Rows swapped in pairs by one turn or mirror: which row each one swaps with
Z_384: [  1   0   9   8   5  21  -3 -16  -4   8   9 -14 -10  -1   8  17]
Z_407: [ 11  -1   7 -20 -12  -3   4 -14  13   2  21  -5  -7  -9   0   5]
Z_65: [-13   0  -8 -15 -10  15  -7 -16  -7  16   5   3  15 -13  -4  -7]
Z_983: [ 11   9 -11  16  -8  13 -14  -4  10  -2  18   7   3  13   4  12]
Z_735: [  9 -12   2   4  -1   4  11   8  -3  -2   8   7  12  -6   5   6]
Z_942: [  5  15  -9   1  10   5 -16 -17   3 -11  22  10   3 -12   8   7]
Z_256: [ 10   3 -12  -5  -5  -1   8 -14  -7   7  12  16 -15  -1  25  -2]
Z_700: [  0  11 -16  22  -5  18 -10  -6   1   3   8  -9  -2  -4   3  11]
Z_585: [  3  -3   5  11  -1   1  -2  -3   4  10  19   5  -8 -17 -17  -2]
Z_381: [  3   2 -13 -12  -8   1   4 -21   6  13  30   9 -13  -3  16  -5]
Z_174: [  0   4 -14  -8 -35  -1  -7 -16  -3  -7  15   5  -5   0  14  -1]
Z_150: [ -7  -8   7  -9  -2  -4   8 -12  -7  -5   9  12  -3  12 -10  19]
Z_202: [ 11  -2  -8  -3  -1   2  10 -15  -9   2   9  17 -12  -5  26  -3]
Z_21: [  2  -6   8   6   0  21  -1 -18  -5  11   6 -13  -8   2   9  20]
Z_759: [  9  11  -4  -3  11   7 -14 -19   8  -9  21   7  -2 -15   8   5]
Z_964: [ -8  -5   9 -12  -7  -6  10 -22  -9  -7   7  13  -5   7  -4  13]
Z_681: [ 10 -12   3   8   0   3  13  -2  -4  -9   9   9  14  -2   2   5]
Z_825: [ -4   4 -15  -7 -34   0  -1 -18  -8  -4  18   3  -1   4  11  -2]
Z_566: [ 10   4 -10  17 -11  13 -14  -1   9  -4  16   9   1  11   6  13]
Z_279: [ -4   5   0 -18  -9  14  -2 -11 -11   6  -7   5   8 -12   2  -8]
Z_806: [-10  12 -16 -16 -23   9  -1 -18  -4   2  -4   3  -5   5  12   7]
Z_313: [ -6  -6  11  -6  -6  -9  10 -23 -12  -4   5  13  -5   5  -6  12]
Z_198: [-2 -7 -7 -1 -5  5 -6 -5 -3  2 23  8  4 20 -6 25]
Z_890: [  0   0   8   9  -3   0  -1  -6   6  11  17   8  -7 -15 -18   1]
Z_64: [ -1 -15  -6   6  -8  -7   4 -19   0   0  16  13 -18  -5  20   2]
Z_132: [ -2  -5   4   8  -1  21   1 -19  -7  14   6 -17  -6   6   7  13]
Z_524: [-10   5  -2 -15 -10  19  -5 -16  -6   8  -2  -1  13  -9  -3  -7]
Z_590: [ -2  -3 -10  -4   0   3  -4  -7  -4   2  23   8   5  17 -10  27]
Z_19: [ -7  -6 -15  -6 -26  -3  -4  -2  -9  10  28   2   1  -8  -4  -2]
Z_200: [  8   7 -13  14  -9  16 -13  -3   9   1  20   7   2  14  -2  11]
Z_436: [ -4 -10  -1   6   3  18  -3 -23  -8  17  12 -10  -3  10   7  20]
Z_950: [ -3  10 -20  22  -7  18 -12 -11  -1   7   7  -6  -1  -1  -4   5]
Z_857: [  8  -4   8 -23 -12  -4   0 -11   6  -3  19  -9  -3  -8   3  14]
Z_902: [ -6 -11  -1   6   3  20   2 -18  -9  18  11 -11  -4   8   4  17]
Z_263: [-14   0  -7 -18  -9  16  -7 -16  -8  14   5  -2  11 -12  -7  -4]
Z_604: [ -8   9  -4  23  -9  13  -5 -16  -2   3   7   5   0  -8 -13  -5]
Z_863: [ 10  -2 -13  -7  -7  -1   5 -18  -9  10  12  16 -12  -3  24  -3]
Z_583: [ -2  -5   3   3 -11  -4   2   0  -1  10  21   1  -8 -17 -18  -1]
Z_395: [  5  10  -7   3  10   8 -17 -19   5  -7  24  12   5 -12   8  10]
Z_969: [ -8  -4 -15  -6 -22  -5   3  -3 -11  13  28   3   0 -10  -5   0]
Z_142: [-15  12 -15 -12 -21  12   0 -24  -3   3   0   2  -6  10   8   7]
Z_230: [  7   1 -16   8  12   3  -6 -19  -5  -8  23  13  13   4   6   3]
Z_220: [  4  -1  -8  -4   5  -3 -18 -15  14  -9  12  19   1  -9  -3   2]
Z_278: [ -8   7   0  -6 -16   6   2 -31  -1   5   2   6 -18  14  -3   6]
Z_226: [ -5   1   0 -16 -11  17  -5 -12  -7   8  -4   2  11 -16  -1  -6]
Z_809: [ -1   7 -14  -8 -33  -1  -2 -16  -5  -4  16   5  -2   2  15  -4]

Z_226 is swapped with Z_21
Z_142 is swapped with Z_950
Z_863 is swapped with Z_395
Z_132 is swapped with Z_524
Z_279 is swapped with Z_384
Z_700 is swapped with Z_806

